(in the rows, 128 means zero)
The rows of D fall into 4 groups, which share some directions, and each row is roughly a mix of its group's hidden directions.
D:
[[139 147 111  74 101 103 130 133  60 126]
 [144  77 128 100 172  84 107 111 135  91]
 [144 188 172 149 100 124  95 127 158 101]
 [ 78 174 109 132 128 133 139 138 154  66]
 [142 119 156 120 123 204 111 128 142 176]
 [114  94 137 147 108  55 135 139 106  88]
 [180 101 125 126 140 166  91 114 147 181]
 [130  99 125  93 184 106 169 121 107 171]
 [121 152 166 174  75  94 141 143  96 117]
 [111  92 121  96 170 125 175 124 102 176]
 [100 147 117 131 141  44 124 152 119 105]
 [151 157 120 108 144 210 124 139 137 155]
 [115 120 152  78  97  84 150 126  75 141]
 [181  93 133 132 120 145 106  67 143 158]
 [123 150 161 185 120  84 126 170 123  95]
 [127 116 117 121 204 135 151 159 162 158]
 [151 116 171 123 127 168 133 124 116 201]
 [133  95 106 101 191 163 107 103 160 120]
 [127 180 155 149  62 138  94 120 144 122]
 [115 114  88 149 142  52 131 138 131  94]
 [ 99 159 120 131 121 144 150 167 167  65]
 [133 164 158 178 114  65 145 136 108 124]
 [118 142 142  73 108  93 135 126  61 128]
 [119  83 107 108 178  99 148 120  77 143]
 [111 150 124  64 165 161  87 132 126 103]
 [173  78  89  90 169 121 122 129 146 140]
 [124  93 173 126 112 120 104  81 130 186]
 [128 100 102 107 198 120 170 138 104 145]
 [107 135 133 201 109 112 120 171 142  93]
 [117 151 137 122 147 114  92  81  77 176]
 [112 170 114 120 107 106 186 141  81 101]
 [127  89 127 101 177 106 188 126 113 156]
 [112 121  89 132  89 125 171 152 175  87]
 [110 164 143 176  70 109 121 167 114 120]
 [153 128 142 185 135  67 105 159 121 110]
 [169 101 119 132 141 172  92 113 162 178]
 [ 85 184 142 108 171 139 108 125 124  87]
 [120 103 149 138 127 161 122  85 158 196]
 [109 127 111 104 110 135 178 186 143  83]
 [120 170 153 144 116  81 144 177 131  84]
 [193  94 116 139  87 117 166 127 106 146]
 [129 100  93  86 190 130 138 132 132 172]
 [117 124  71 138 110 118 150 120 158  62]
 [177 108 128 125 138 151 106  78 144 183]
 [126  83 133 103 174 110 155 120  88 175]
 [108  64 106 123 186 112 152 128 106 122]
 [149  53 101 126 109  92 137 106 153 120]
 [117 164 136  71 110 116 120 144  68 150]
 [115 110 103 168 156 144  95  92 185 112]
 [109 135  93 134 149 104 128 203 120  92]
 [208 140 156 129 114 130  98 130  94 140]
 [121 140 118 167 158  71 139 166 164 157]
 [119 110 124 134 144 169 111  96 168 194]
 [156 147 125  92 123  77 114  96  81  95]
 [121 104 109  61 161 146 153 132 115 174]
 [127 101 160 129 106 187 115  86 152 166]
 [119  97  91  92 191  98 155 119 125 143]
 [148  97 120  77  78  91 143 130  92 143]
 [177  77 110 133  76 124 147 125 108 156]
 [164 169 157 123  93 143 110 122 125  64]
 [195  98 157 111 150 151 111 167 110 118]
 [120 179 141 151  90 154  80 121 149  90]
 [ 83 109 142 160 148 138 110 102 187 161]
 [115 117 110 160 165 166 122 144 189  93]
 [ 57 175 134 115 160 137 104 121 108 120]
 [112 151 173 180 110 102 125 166 119  87]
 [104 111 135 133  97  71 119  95 124  71]
 [117  94 114 156 152 149  92 100 177 172]
 [140 190 145 108  92 116 148 150  76 133]
 [152 139 143 118 131 185 125  80 147 181]
 [ 89  78 111 136 169  94 132 125 117 178]
 [165  96 119 119 154 124  74  86  97 157]
 [142 158 117 168  74 132  70 134 142 108]
 [168  85 113 160  74 140 164 137 140 148]
 [169 109 119 125 147 173 103 108 149 189]
 [112 135 119 117 132  74 141 172  78  87]
 [156  53 123 142  97  91 118 115 128 149]
 [164 137 130 106 142 201 111 141 126 171]
 [123 159 101 146 102 144 178 172 157  90]
 [153  89 152 126 127 150 135  88 113 196]
 [121  84  94 112 189 114 170 133 115 151]
 [131 117 118  56 148 180 133 105 150 122]
 [127 135 138  68 101 107 154 163  79 106]
 [151  97 102 171  73  97 116 156 107 147]
 [123 115 137 198  99  88 133 169 114 115]
 [ 95 114 129  67  88 115 145 169 143 103]
 [121 118  97 179 130 137 112  86 174 170]
 [107  90 118 109 179 121 145 143  96 185]
 [126 174 133 164  74 138  95 136 150  88]
 [196  76 120 113  87 120 123 127 123 143]
 [191 171 165 130 110 143 114 144 154  97]
 [ 98 108 127 112 122  61  92 145  98  96]
 [ 90  89 119 151 139 152 139  98 163 185]
 [ 56 132 117 100 164 162 104 130 106 119]
 [ 93 150 121  70 110 120  86 123 103 170]
 [148 154 141 105 123 214 125 111 134 145]
 [148 130 137  69  88 105 137 151  75 142]
 [179 156 151 151 106 110 145 114  75 163]
 [158 137 165 120 139 125  97 112  77 186]
 [148 168 149 126  77 150 103 122 156  76]
 [127  86 119 107 175 109 187 114 115 160]
 [100 168 128 103 125 110 126 177  96  75]
 [ 99 136 122 139 135  57 153 168 103 102]
 [144  78 101  94 177 157 152 151 103 139]
 [131 142  77 110 127 165 117  70 162 151]
 [ 77 159 127  92 185 128 112 118 102 102]
 [142  62 135 172 115 147 138 104 163 156]
 [ 94 102 108 163 156 143 106  93 179 157]
 [128  79 179 130 159 152 143 168 156 151]
 [181 131 130 152  62 100 144 116 130 156]
 [106  50 106 121 166 107 122 127 126 155]
 [147 158 186 136 130 102 112  95  77 148]
 [172 102 139  88  88  99 151 150  99  94]
 [122 147 120  71  78  90 117 117  85 129]
 [110 110 150 194  82 125 141 143 125  87]
 [101 176 141  87  88  93 133 125  90 106]
 [134 141 139 110 148 122  73  90  81 173]
 [160  84 117 145  62 109 128 117 129 166]
 [ 94 120 134 104 140 197 119 133 122 182]
 [167  89 109 126  70 108 131 116 119 176]
 [102 151 144 101 170 165 103 137 119  68]
 [164  71 121 162  73 126 141 132 145 150]
 [155  81  97  80 142 152 133  84 129 154]
 [125 172 105 129 133  98 142 171 123  62]
 [129 111 160 134 132 177 153 132 121 200]
 [103  82  93  94 177  99 127 119 137 162]
 [134  66 111 171  92 122 172 119 125 109]
 [108 136  96 157 149  79 179 166 121 106]
 [107 133 151 186  67 111 151 144 108 113]
 [145 112 115 181 165 162 119 127 181 101]
 [ 98 140 100 130 120  81 153  99 119  64]
 [113 134 157 184  85  95 162 152 110 107]
 [166  59 116 153 114 119 162 137 107 157]
 [152 102 113  90 171  93 145 133 102 180]
 [110  87 115 110 184 122 144 140 101 181]
 [146  82 115  90 161 106 163 124 102 173]
 [107 163 139 194 100 131 108 129 151  86]
 [135 152 137 171  94 134  94 140 161  68]
 [141 180 161 150  66 127  94 121 141 126]
 [138 176 150  61 168 137 118 108 135 127]
 [135  87 113  96 188 109 148 132 110 173]
 [128 156 148 148 128 188 180 122 153 162]
 [153  92 112 139  58 137 151 109 105  97]
 [164 145 166 147  77 164 103 141 123  88]
 [163 122 140 113 132 202 104 135 133 172]
 [120  86 130 105 178 117 172 107 101 168]
 [122 172 135 166  73 146  99 114 149  90]
 [117 131 130 107 121 144 142 180 165  61]]
Here is one row of each group, with its name. Which group are the others in?
[146 139 140  75 102 114 141 156  65 150] -> P
[124 134 120 197  81 103 118 168 132 112] -> U
[157 133 152 129 116 173 108  74 168 163] -> M
[136 198 159 128  83 146  97 125 110 117] -> V

[ 92 147 121 143 115  76 112 138 158  67] -> M
[136 104 155 103 152 121  88 103  87 185] -> P
[135 187 161 112  83 104 135 138 106  88] -> P
[146 109 115 115 151 196 116 153 123 180] -> M
[ 70 113 134 111 182 146  96 132 125  89] -> V
[151 119  79 124 159 157  61 108 135 133] -> P
[156  99 131 155 151 135 149 127 140 207] -> M
[129 158 129 161  77 150  96 129 160  78] -> U
[148 143 154 180  84  87 124 151 124  88] -> U
